The same turns and mirrors carry the whole set onto itself, and each row onto the other rows of its family. Which rows share a family with each named row? Give them in list order.
These 15 rows form 3 families of 5 rows each.
z340: [ 12  -4 -26  22   5  -5  -5 -12  29  11  -1  -2  13]
z183: [-14 -13 -31  -6   8  18  -4  -6  -7  -8   2 -14  27]
z739: [ 15  11 -26  22  -5 -23  -1 -37  24  16   9 -23   1]
z167: [  8 -23  12  29  14   6  16 -49 -15  34  17 -18  21]
z608: [  5 -22 -11  16  18  -1   4 -59 -14  43  15 -23  10]
z644: [ -3  13 -27  -9 -18  -4  10 -37 -17   4  32 -44  27]
z636: [ 16 -33  -8   6  21  11  23 -34 -12  42  24 -13  27]
z939: [ 36 -11 -21   3  13  -8  39  -3  11  17  20 -23  17]
z13: [ 14  10  -5  37  -8 -13   3 -24  23   4   3 -15  10]
z37: [ 26  -9 -24  -7  24 -12  40 -19 -12   6  13 -44   3]
z647: [-15 -12  -9  16  18  16  -1 -18 -15 -14 -10 -20  17]
z284: [-13 -15 -29   2  27   6  -4 -26 -15  -4 -11 -25   5]
z14: [ -5  -4 -19  -3 -20  12   6 -32 -11  24  38 -22  46]
z861: [ 29 -10  -2  11  18  -6  46  -8  -6  -1  12 -36  12]
z476: [ -5  10  -3   6 -21   6  16 -31 -19   0  31 -38  39]

Same family as z608: z739, z644, z37, z284
Same family as z183: z340, z636, z939, z14

The same turns and mirrors carry the whole set onto itself, and each row onto the other rows of its family. Which rows share a family with each named row? Give them in list order.
These 16 rows form 4 families of 4 rows each.
z16: [ 10 -21  -8  28  22   3  -3   3  38   0 -35   1 -19  28   1  27 -25 -11
  38 -17 -23  -3 -11]
z87: [ -6  19  -7  18  43 -40 -32  20  13  18  -4   1 -21  16 -19 -18  23 -24
  12 -51  12  23 -11]
z555: [-15  -9  -5 -10  16 -31 -29  19   3  -7 -32   6 -21   0  -3  -9  25   5
  10 -58 -12  21  11]
z687: [  9  -7   9  -1  14 -10 -31   4  32  -3 -41  -3 -37   6   9   6  -4  -9
  44 -38  17   5  -4]
z131: [ 32  14  -2  31  25 -24 -30   6  36  16 -20   4 -38  20   0  -4  -1 -15
  15 -38  26  26 -19]
z226: [  6 -33 -24  34  22  -2  -7   5  14   8 -37  28 -13  43   9  30 -20  15
  31 -39 -26   3 -10]
z978: [-13   4 -26  41  56 -27 -11  18   9  28   5  10  -3  43 -25   2   5 -24
  17 -40 -18  13 -18]
z507: [ 22 -14   0  11   5 -10 -27   0  23  -9 -46  17 -35  12  17  15  -8  16
  18 -45   7  27  -3]
z441: [-31 -24 -28  14  32 -24  -7  24  -7  10 -23  16  -2  31 -12   5  11   5
  22 -49 -42  -2   3]
z529: [-12 -17 -32  30  43 -29  -6  -5  -6  24  17  38  -4  10  -6  26   5   2
  13 -52 -26   5 -25]
z696: [ 26  -6  -9  17   4 -39 -18  -4  27  19 -14  23 -37 -13  17   3   9   7
   4 -38  10  -5 -20]
z466: [-31  -3   0 -11  37 -20 -32  12   2  -5 -17  -3 -16   3 -15   6  15 -16
  39 -57  -2  18   3]
z45: [-12  -3 -18   5  28 -48 -24   2  -6  27   5  28 -21  -7   0  -2  26   2
  16 -62   4  -4 -14]
z374: [ 25 -18 -24  40  18 -22   1 -11  26  17  -4  33 -20   6  10  29 -17   8
   1 -30 -18   5 -28]
z513: [-30 -19 -19  17  45  -5  -6  11   9  -2 -11   3   2  23 -21  24  -7 -18
  34 -37 -41   9  -5]
z899: [ 22  -1 -18  56  38 -13 -12   4  34  24 -13  14 -19  47  -6  14 -21 -15
  20 -25  -4  14 -26]

Same family as z441: z555, z226, z507
Same family as z978: z87, z131, z899
Same family as z687: z16, z466, z513
Same family as z529: z696, z45, z374

The same turns and mirrors carry the whole set onto itself, and each row onto the other rows of its family. Which rows share a family with each named row? Give them in list order.
These 30 rows form 5 families of 6 rows each.
z829: [  7 -33   5   1  27 -19  -3 -47  -5  -9]
z953: [ 11 -24 -26  18   6  -7 -11  -8 -20   1]
z564: [-31  -1   6  -8  27  -1  13 -17  26  17]
z442: [ -6 -25 -32  24   5  -2  -7  -2  -5  16]
z936: [ 17 -21  -3   3   9  11 -10  -4 -18   3]
z645: [-23 -10  -1  11  25  -1  21 -10  34  21]
z673: [-16   5 -10  19  24   3  28   8   8  14]
z387: [ -6 -16   1  13  47 -26  -6 -51   4  15]
z858: [ 21 -23 -12   6  21   5 -16 -15 -25   2]
z669: [  6 -22 -24  22  -2   6   0   2   1   8]
z984: [  2 -38   4   8  34 -21  -1 -34   1 -21]
z888: [  1 -22 -20  11  -2   2 -11   0 -15   6]
z231: [ 21 -18   2   2  14  -2 -10 -12 -29  12]
z760: [-26   2  -8   3  29  -5  24 -11  29  11]
z864: [  6 -22 -32  11  -2   3  -5 -11  -5   1]
z932: [ -3 -36  10  11  42 -22  -7 -42   2  -1]
z478: [ -1 -10   8  25  51 -25   6 -42   6  19]
z83: [-27  -4   4   2  28 -17  25 -17  26  25]
z845: [ -6 -36  16   1  28 -31   0 -40  -2  -5]
z615: [ 27 -29   5  14  20  -3 -13 -20 -18  10]
z671: [ -3 -25  22   4  43 -25   7 -39   3  -5]
z232: [-23   5  -9   7  25   6  19  -6  23  26]
z381: [ -9  -7  11   9  50 -32   5 -41   3   9]
z781: [ -6   0   2  15  46 -24  17 -47  15   9]
z700: [-23   2 -13  17  25 -10  35   2  12   4]
z447: [ -7  10 -15  13  22   3  37   1   3   3]
z306: [-10   5 -12   9   9  -1  30   6  -6  15]
z148: [ 22 -20   6  10  28  12 -18 -19 -17  10]
z957: [-11   3  -2  15  18  -5  28  15  -4   4]
z149: [-13   0 -10  13  50 -30  11 -42   3  12]

Same family as z957: z564, z442, z984, z148, z149
Same family as z858: z673, z888, z760, z932, z381
Same family as z781: z829, z669, z83, z615, z306
Same family as z478: z645, z231, z864, z845, z447

The same turns and mirrors carry the whole set onto itself, and each row onto the other rows of its family. Which rows share a family with each named row? Give them in list order.
These 32 rows form 4 families of 8 rows each.
z408: [  0  14   7  11  -5  -7   9 -28]
z659: [ 43   5  17  33  -7 -43   0   2]
z153: [  0   7   1  13  -9   2  10 -24]
z143: [  3  10  -4  17 -11 -41 -20 -17]
z171: [  5  18   2  16 -16 -37 -14 -22]
z4: [  6   9   0  20 -17 -34 -21 -21]
z38: [ 31   0  30  29   9 -13  22  -3]
z878: [ 27   4  25  25   6 -11  30   6]
z261: [  6  -6  -2   2 -14 -41  -2  28]
z332: [ -5 -18   8   4  13 -18  13  15]
z975: [30 -9 -4 13 11 14 -7  4]
z774: [  9   5  -1  21 -20 -37 -14 -25]
z695: [ -1 -11   4  -1  12 -18  13  22]
z74: [ -2   0   9  16  -5  -6   5 -30]
z180: [29 -3 -9  4  8 12 -7  9]
z129: [  0 -22   5   4  10 -19  18  14]
z847: [ 43  12  15  31   1 -41  -9   7]
z46: [ 31 -13  -9  11   7  12  -3   2]
z216: [ 42   3  -9  19 -24 -13 -18  14]
z267: [ 38   2 -14  10 -16 -11 -22  18]
z501: [ -2   2   3  13  -6  -7  12 -28]
z351: [ 38  -7 -10  18 -19 -13 -26  11]
z789: [  7 -17   3  10 -15 -44  -5  22]
z961: [ 34   4  23  27   8 -11  26  -2]
z550: [25 -4 -9  9 14 12 -7 -3]
z378: [  2  -5  -1  10 -23 -43  -1  21]
z42: [ 10 -12  -1  10 -16 -46   1  24]
z621: [  1 -12   9   5  20 -20  17  16]
z346: [ 31  14  27  23   8 -15  24  -2]
z511: [ 40  -2 -15  15 -20 -13 -21   9]
z542: [ 40  19  20  29  -3 -40   0   4]
z94: [ 38   8  22  33  -3 -42  -5   7]

Same family as z975: z4, z332, z501, z961, z42, z511, z94
Same family as z267: z408, z171, z261, z695, z180, z346, z542
Same family as z38: z659, z774, z74, z129, z46, z351, z789

